[[124 136 107]
 [135 123 124]
 [132 102 134]
 [147 131 124]
 [137 138 123]]
=>
[[124 136 107]
 [132 102 134]
 [135 123 124]
 [137 138 123]
 [147 131 124]]

[[140 143 110 118]
 [105 111 139 125]
 [128 145 148 135]
 [153 151 155 119]
 [131 150 130 127]]
=>
[[105 111 139 125]
 [128 145 148 135]
 [131 150 130 127]
 [140 143 110 118]
 [153 151 155 119]]

[[118 134 106 128 122 119 121 108 132]
 [122 132 142 114 122 140 129 123 128]
 [129 134 127 119 129 138 134 131 139]
 [113 127 134 136 129 125 125 133 125]
 [138 132 122 106 141 120 143 120 119]
 [136 115 137 128 143 122 123 130 120]
 [130 122 130 118 127 123 113 134 138]]
=>
[[113 127 134 136 129 125 125 133 125]
 [118 134 106 128 122 119 121 108 132]
 [122 132 142 114 122 140 129 123 128]
 [129 134 127 119 129 138 134 131 139]
 [130 122 130 118 127 123 113 134 138]
 [136 115 137 128 143 122 123 130 120]
 [138 132 122 106 141 120 143 120 119]]

[[132 107 127 138 107 101 155 140 134 135 152 134 153 105 140 102]
 [101 104 134 105 143 124 143 141 144 127 131 101 136 105 104 124]]
=>
[[101 104 134 105 143 124 143 141 144 127 131 101 136 105 104 124]
 [132 107 127 138 107 101 155 140 134 135 152 134 153 105 140 102]]

[[130 131 133 124 136 128 113 140]
 [128 128 145 142 123 147 112 135]
 [117 117 143 142 106 140 136 130]
 [122 122 148 145 115 148 117 131]
 [146 145 124 132 137 131 109 105]
 [123 124 125 115 135 116 137 147]]
=>
[[117 117 143 142 106 140 136 130]
 [122 122 148 145 115 148 117 131]
 [123 124 125 115 135 116 137 147]
 [128 128 145 142 123 147 112 135]
 [130 131 133 124 136 128 113 140]
 [146 145 124 132 137 131 109 105]]

[[119 155]
 [152 134]
 [133 155]
 [139 130]
 [127 140]
 [129 138]
 [150 150]]
=>
[[119 155]
 [127 140]
 [129 138]
 [133 155]
 [139 130]
 [150 150]
 [152 134]]
---
[[133 112]
 [156 125]
 [124 111]
 [130 108]]
=>
[[133 112]
 [156 125]
 [124 111]]

[[110 116]
 [120 121]
 [131 133]
 [148 126]
 [147 155]]
=>
[[110 116]
 [120 121]
 [131 133]]

[[143 119]
 [120 119]
 [141 142]
 [104 152]]
=>
[[143 119]
 [120 119]
 [141 142]]

[[142 121 157]
 [126 147 123]
 [128 146 126]
 [119 155 124]]
=>
[[142 121]
 [126 147]
 [128 146]]

[[126 119 133]
 [127 130 131]
 [121 136 100]]
=>
[[126 119]
 [127 130]
 [121 136]]

[[130 134 112]
 [125 101 121]
 [114 100 111]
 [142 119 109]
 [112 133 150]]
=>
[[130 134]
 [125 101]
 [114 100]]

[[129 106 117 149 111]
 [128 109 115 146 110]
 [126 105 122 150 110]
 [130  99 118 152 108]
 [131 108 120 147 111]]
=>
[[129 106]
 [128 109]
 [126 105]]
---
[[141 133 133 126 129 126 131 123]
 [132 130 131 127 125 128 126 127]
 [141 123 121 119 129 122 126 126]
 [156 142 137 136 130 126 124 121]]
=>
[[121 124 126 130 136 137 142 156]
 [126 126 122 129 119 121 123 141]
 [127 126 128 125 127 131 130 132]
 [123 131 126 129 126 133 133 141]]

[[135 152 118 137 137 131 130 104]
 [143 124 115 114 112 136 123 137]
 [123 132 136 141 133 141 138 110]]
=>
[[110 138 141 133 141 136 132 123]
 [137 123 136 112 114 115 124 143]
 [104 130 131 137 137 118 152 135]]

[[148 138 135 134 130 131 125 122 120 135]
 [118 109 122 118 129 117 125 142 120 147]
 [152 131 126 128 126 124 133 111 140 123]
 [128 110 113 113 124 111 134 122 147 123]
 [124 101 122 109 144 111 123 142 123 123]]
=>
[[123 123 142 123 111 144 109 122 101 124]
 [123 147 122 134 111 124 113 113 110 128]
 [123 140 111 133 124 126 128 126 131 152]
 [147 120 142 125 117 129 118 122 109 118]
 [135 120 122 125 131 130 134 135 138 148]]

[[141 126 118]
 [127 132 132]
 [126 128 124]
 [122 137 128]
 [109 129 140]
 [121 107 100]
 [127 138 105]]
=>
[[105 138 127]
 [100 107 121]
 [140 129 109]
 [128 137 122]
 [124 128 126]
 [132 132 127]
 [118 126 141]]

[[137 126 127 136 124 109 124]
 [116 119 130 134 130 132 113]
 [117 133 123 134 128 115 133]
 [143 115 120 139 154 137 129]
 [143 128 137 122 135 123 116]
 [119 123 135 128 128 125 111]
 [127 132 123 120 127 126 129]]
=>
[[129 126 127 120 123 132 127]
 [111 125 128 128 135 123 119]
 [116 123 135 122 137 128 143]
 [129 137 154 139 120 115 143]
 [133 115 128 134 123 133 117]
 [113 132 130 134 130 119 116]
 [124 109 124 136 127 126 137]]

[[143 113 135 149 129]
 [153 123 125 129 124]
 [118 144 139 131 124]]
=>
[[124 131 139 144 118]
 [124 129 125 123 153]
 [129 149 135 113 143]]

[[133 141 149 133 113 112 122 134 130 150 123 120 116]
 [122 132 143 118 113 114 137 120 140 143 137 123 116]
 [150 134 130 145 128 129 112 147 115 120 112 125 140]
 [119 118 118 113 137 137 135 115 134 113 137 136 123]
 [117 117 117 115 135 136 138 115 137 116 138 136 120]
 [146 132 127 147 127 130 115 144 116 122 113 126 138]]
=>
[[138 126 113 122 116 144 115 130 127 147 127 132 146]
 [120 136 138 116 137 115 138 136 135 115 117 117 117]
 [123 136 137 113 134 115 135 137 137 113 118 118 119]
 [140 125 112 120 115 147 112 129 128 145 130 134 150]
 [116 123 137 143 140 120 137 114 113 118 143 132 122]
 [116 120 123 150 130 134 122 112 113 133 149 141 133]]
---
[[128 128 129 129 128]
 [130 129 129 129 129]
 [129 130 132 134 128]
 [136 139 145 156 130]
 [130 129 129 130 129]
 [131 132 134 139 129]
 [129 129 129 130 128]
 [129 129 129 130 128]
 [128 128 128 128 128]
 [128 129 129 130 128]]
=>
[[128 128 129 129 131 130 136 129 130 128]
 [129 128 129 129 132 129 139 130 129 128]
 [129 128 129 129 134 129 145 132 129 129]
 [130 128 130 130 139 130 156 134 129 129]
 [128 128 128 128 129 129 130 128 129 128]]

[[110 114 151 116 121 131]
 [131 132 135 110 143 127]
 [129 125 138 105 133 126]]
=>
[[129 131 110]
 [125 132 114]
 [138 135 151]
 [105 110 116]
 [133 143 121]
 [126 127 131]]

[[144 128 127 125 131 124]
 [119 125 114 125 125 125]
 [140 119 136 125 144 123]
 [112 125 126 128 122 120]
 [132 129 117 132 126 124]
 [121 119 150 127 137 124]
 [140 132 119 130 144 123]
 [148 129 122 129 134 132]
 [140 123 126 130 128 132]
 [125 120 135 125 114 127]
 [104 127 115 127 134 127]]
=>
[[104 125 140 148 140 121 132 112 140 119 144]
 [127 120 123 129 132 119 129 125 119 125 128]
 [115 135 126 122 119 150 117 126 136 114 127]
 [127 125 130 129 130 127 132 128 125 125 125]
 [134 114 128 134 144 137 126 122 144 125 131]
 [127 127 132 132 123 124 124 120 123 125 124]]

[[136 117 143 113]
 [138 121 138 118]
 [145 126 135 122]
 [125 142 108 149]
 [147 134 132 125]
 [118 131 122 134]
 [131 114 151 105]]
=>
[[131 118 147 125 145 138 136]
 [114 131 134 142 126 121 117]
 [151 122 132 108 135 138 143]
 [105 134 125 149 122 118 113]]

[[115 130 124 133 139 123]
 [144 140 120 135 125 116]
 [123 138 115 141 139 115]
 [132 114 148 108 119 140]
 [127 144 107 148 135 112]]
=>
[[127 132 123 144 115]
 [144 114 138 140 130]
 [107 148 115 120 124]
 [148 108 141 135 133]
 [135 119 139 125 139]
 [112 140 115 116 123]]

[[103 135 115 145 144]
 [120 128 121 137 133]
 [145 148 113 144 131]
 [117 128 121 135 129]
 [117 129 120 138 129]
 [115 110 143 114 127]
 [113 131 120 132 128]
 [149 122 143 115 111]]
=>
[[149 113 115 117 117 145 120 103]
 [122 131 110 129 128 148 128 135]
 [143 120 143 120 121 113 121 115]
 [115 132 114 138 135 144 137 145]
 [111 128 127 129 129 131 133 144]]
